38,16,10
-37,34,-23
-40,1,24
-24,-30,-8
-16,31,-21
->
10,34,-40

40,25
-38,-8
5,-13
-10,36
->
25,-38

6,-14,-34
-6,-16,14
33,6,-9
5,-9,-42
12,-10,-38
->
-34,-16,33

-37,-10,39
38,-37,23
20,-40,16
->
39,-37,20

-5,32
-18,-11
12,-41
->
32,-18

-33,12,-21
-30,19,-43
-24,35,-17
-28,11,-19
->
-21,19,-24
---
0,-4,4,5
-7,-7,3,6
38,-9,16,-15
->
-7,-7,3
38,-9,16

6,-32,-49,0
-20,-20,-31,-1
29,-19,-15,12
-23,-1,5,-32
->
-20,-20,-31
29,-19,-15

4,37,-3
-21,12,-27
10,-6,-10
->
-21,12,-27
10,-6,-10

7,37,51,-26,-4
2,13,29,-33,14
10,43,9,-10,9
-5,-17,-5,-29,1
-27,-15,-10,-18,0
->
2,13,29
10,43,9

-37,3,-16
-3,-29,-4
0,-2,2
18,-1,6
-44,4,-18
->
-3,-29,-4
0,-2,2

-7,1,13,4
-5,-2,9,22
29,-45,11,-13
-3,-6,-10,2
-9,1,18,7
->
-5,-2,9
29,-45,11

38,-12,17
-35,-16,-38
30,36,-44
21,31,0
42,-9,20
->
-35,-16,-38
30,36,-44
---
-35,-19,31
-21,28,13
-16,16,-11
-23,34,15
1,29,8
-32,-28,21
-38,-31,46
-1,4,-18
-28,-25,37
->
-38,-31,46
-35,-19,31
-32,-28,21
-28,-25,37
-23,34,15
-21,28,13
-16,16,-11
-1,4,-18
1,29,8

-8,25,2,4,5,-45,-20
34,3,42,-19,6,16,21
44,-4,30,-18,1,16,20
16,-14,17,2,23,-11,-22
-28,10,-42,-14,-4,-22,-11
12,-32,16,15,24,0,-20
-20,23,-37,-3,-2,-37,-9
-1,16,12,-14,11,-34,-15
15,-14,19,18,-8,48,18
18,-34,12,21,34,4,-16
17,-33,11,22,28,7,-25
-18,16,-30,-7,-2,-35,-6
->
-28,10,-42,-14,-4,-22,-11
-20,23,-37,-3,-2,-37,-9
-18,16,-30,-7,-2,-35,-6
-8,25,2,4,5,-45,-20
-1,16,12,-14,11,-34,-15
12,-32,16,15,24,0,-20
15,-14,19,18,-8,48,18
16,-14,17,2,23,-11,-22
17,-33,11,22,28,7,-25
18,-34,12,21,34,4,-16
34,3,42,-19,6,16,21
44,-4,30,-18,1,16,20

-11,-23,11
15,-8,50
12,-7,41
-12,-21,9
->
-12,-21,9
-11,-23,11
12,-7,41
15,-8,50

-13,-46,-1,1,-8
-14,3,32,-1,-37
3,28,-49,5,17
->
-14,3,32,-1,-37
-13,-46,-1,1,-8
3,28,-49,5,17

44,-40
17,8
-33,42
-16,-21
->
-33,42
-16,-21
17,8
44,-40

-8,19,12,-14,-14,-16,30,-32,-42
-35,-3,7,-1,-17,-1,-23,22,-34
17,2,4,-6,-19,7,15,-4,7
0,42,-14,-6,-17,-38,3,-13,28
1,-17,36,-40,35,36,25,36,-24
16,-26,-38,-6,14,26,29,-42,-35
->
-35,-3,7,-1,-17,-1,-23,22,-34
-8,19,12,-14,-14,-16,30,-32,-42
0,42,-14,-6,-17,-38,3,-13,28
1,-17,36,-40,35,36,25,36,-24
16,-26,-38,-6,14,26,29,-42,-35
17,2,4,-6,-19,7,15,-4,7

-15,31,-35,-20,-8,42
-3,30,26,-47,43,23
39,-28,25,-14,29,-34
-25,-22,7,32,22,-13
43,-12,37,-19,3,0
30,26,-9,-31,-28,12
-43,17,-3,21,-5,-12
2,28,-17,-49,29,7
35,16,-2,-22,-15,33
->
-43,17,-3,21,-5,-12
-25,-22,7,32,22,-13
-15,31,-35,-20,-8,42
-3,30,26,-47,43,23
2,28,-17,-49,29,7
30,26,-9,-31,-28,12
35,16,-2,-22,-15,33
39,-28,25,-14,29,-34
43,-12,37,-19,3,0

17,-13
-6,-42
7,-20
-12,-6
->
-12,-6
-6,-42
7,-20
17,-13

16,-35,-18,32,-16,-9
13,-28,-28,0,4,11
32,-37,-32,25,-7,-5
5,-40,-16,16,28,10
27,-1,-13,15,-16,-40
40,5,-25,9,-14,-46
4,-28,-10,14,33,14
36,15,-18,1,-6,-33
->
4,-28,-10,14,33,14
5,-40,-16,16,28,10
13,-28,-28,0,4,11
16,-35,-18,32,-16,-9
27,-1,-13,15,-16,-40
32,-37,-32,25,-7,-5
36,15,-18,1,-6,-33
40,5,-25,9,-14,-46
---
22,-24,0,15,30,-13
19,-11,8,3,16,-6
-3,-3,3,6,-8,6
-2,0,-5,-3,-1,-2
8,-24,5,25,14,3
45,-28,8,5,43,-23
29,-1,16,-9,7,-10
4,1,-14,-11,3,-18
0,4,5,-3,-17,6
22,-11,17,3,4,-1
10,9,17,0,-13,2
16,2,20,-3,-10,1
->
22,0,30
19,8,16
-3,3,-8
-2,-5,-1
8,5,14
45,8,43
29,16,7
4,-14,3
0,5,-17
22,17,4
10,17,-13
16,20,-10

31,9,-21,-35,-44,-14,14,-19,-37,16
-37,7,3,6,48,23,24,-2,2,-18
19,8,-13,-28,-32,-11,15,-16,-31,12
-33,1,4,-11,34,11,21,-5,6,-7
23,0,-13,-28,-33,-15,13,-11,-12,16
-29,-3,13,10,29,9,20,5,12,-9
->
31,-21,-44,14,-37
-37,3,48,24,2
19,-13,-32,15,-31
-33,4,34,21,6
23,-13,-33,13,-12
-29,13,29,20,12

0,-32,6,-3,-35,-15
22,18,-29,2,26,23
-35,-11,6,27,7,-12
-34,-12,17,37,23,-13
-7,-34,4,18,-30,-28
31,0,-34,6,7,12
23,27,1,-9,-15,17
-34,-18,24,-16,-6,-33
-42,-15,16,44,19,-12
-22,-9,20,32,-1,-7
-25,-27,4,27,12,-26
-4,-36,-5,17,-15,-27
->
0,6,-35
22,-29,26
-35,6,7
-34,17,23
-7,4,-30
31,-34,7
23,1,-15
-34,24,-6
-42,16,19
-22,20,-1
-25,4,12
-4,-5,-15

28,-20,-15,37,26,3,12,36,-17,-3,-3,-25,13,39
25,4,-11,-28,14,38,43,48,-37,-17,10,-50,24,16
24,30,5,11,25,-14,-19,-24,5,-15,-16,27,-9,-3
30,-11,-7,40,27,-12,-4,25,-6,-4,-3,5,0,39
->
28,-15,26,12,-17,-3,13
25,-11,14,43,-37,10,24
24,5,25,-19,5,-16,-9
30,-7,27,-4,-6,-3,0

28,31,22,15,-23,11,-45,-25
-2,-30,-33,17,-17,-35,-11,-17
-23,-2,31,-3,-1,41,-3,-42
-14,3,9,-23,8,-25,1,31
-10,42,24,29,31,-9,-11,20
34,1,12,13,-33,21,8,-29
24,0,-34,5,25,20,23,37
42,44,-41,40,29,38,37,-8
-1,26,17,-33,-41,28,2,-17
24,25,17,34,29,-20,25,-26
-18,14,-26,7,-17,-2,-28,44
-4,39,33,41,-39,4,32,38
->
28,22,-23,-45
-2,-33,-17,-11
-23,31,-1,-3
-14,9,8,1
-10,24,31,-11
34,12,-33,8
24,-34,25,23
42,-41,29,37
-1,17,-41,2
24,17,29,25
-18,-26,-17,-28
-4,33,-39,32

19,-14,-12,-1
-2,2,-2,-1
-6,21,13,-35
-10,9,8,10
22,-10,-3,-11
13,-6,-5,-5
-1,-50,-36,22
10,-8,-8,-13
-3,-25,-17,23
-1,-11,-3,16
8,-19,-13,2
6,-1,-4,-15
->
19,-12
-2,-2
-6,13
-10,8
22,-3
13,-5
-1,-36
10,-8
-3,-17
-1,-3
8,-13
6,-4
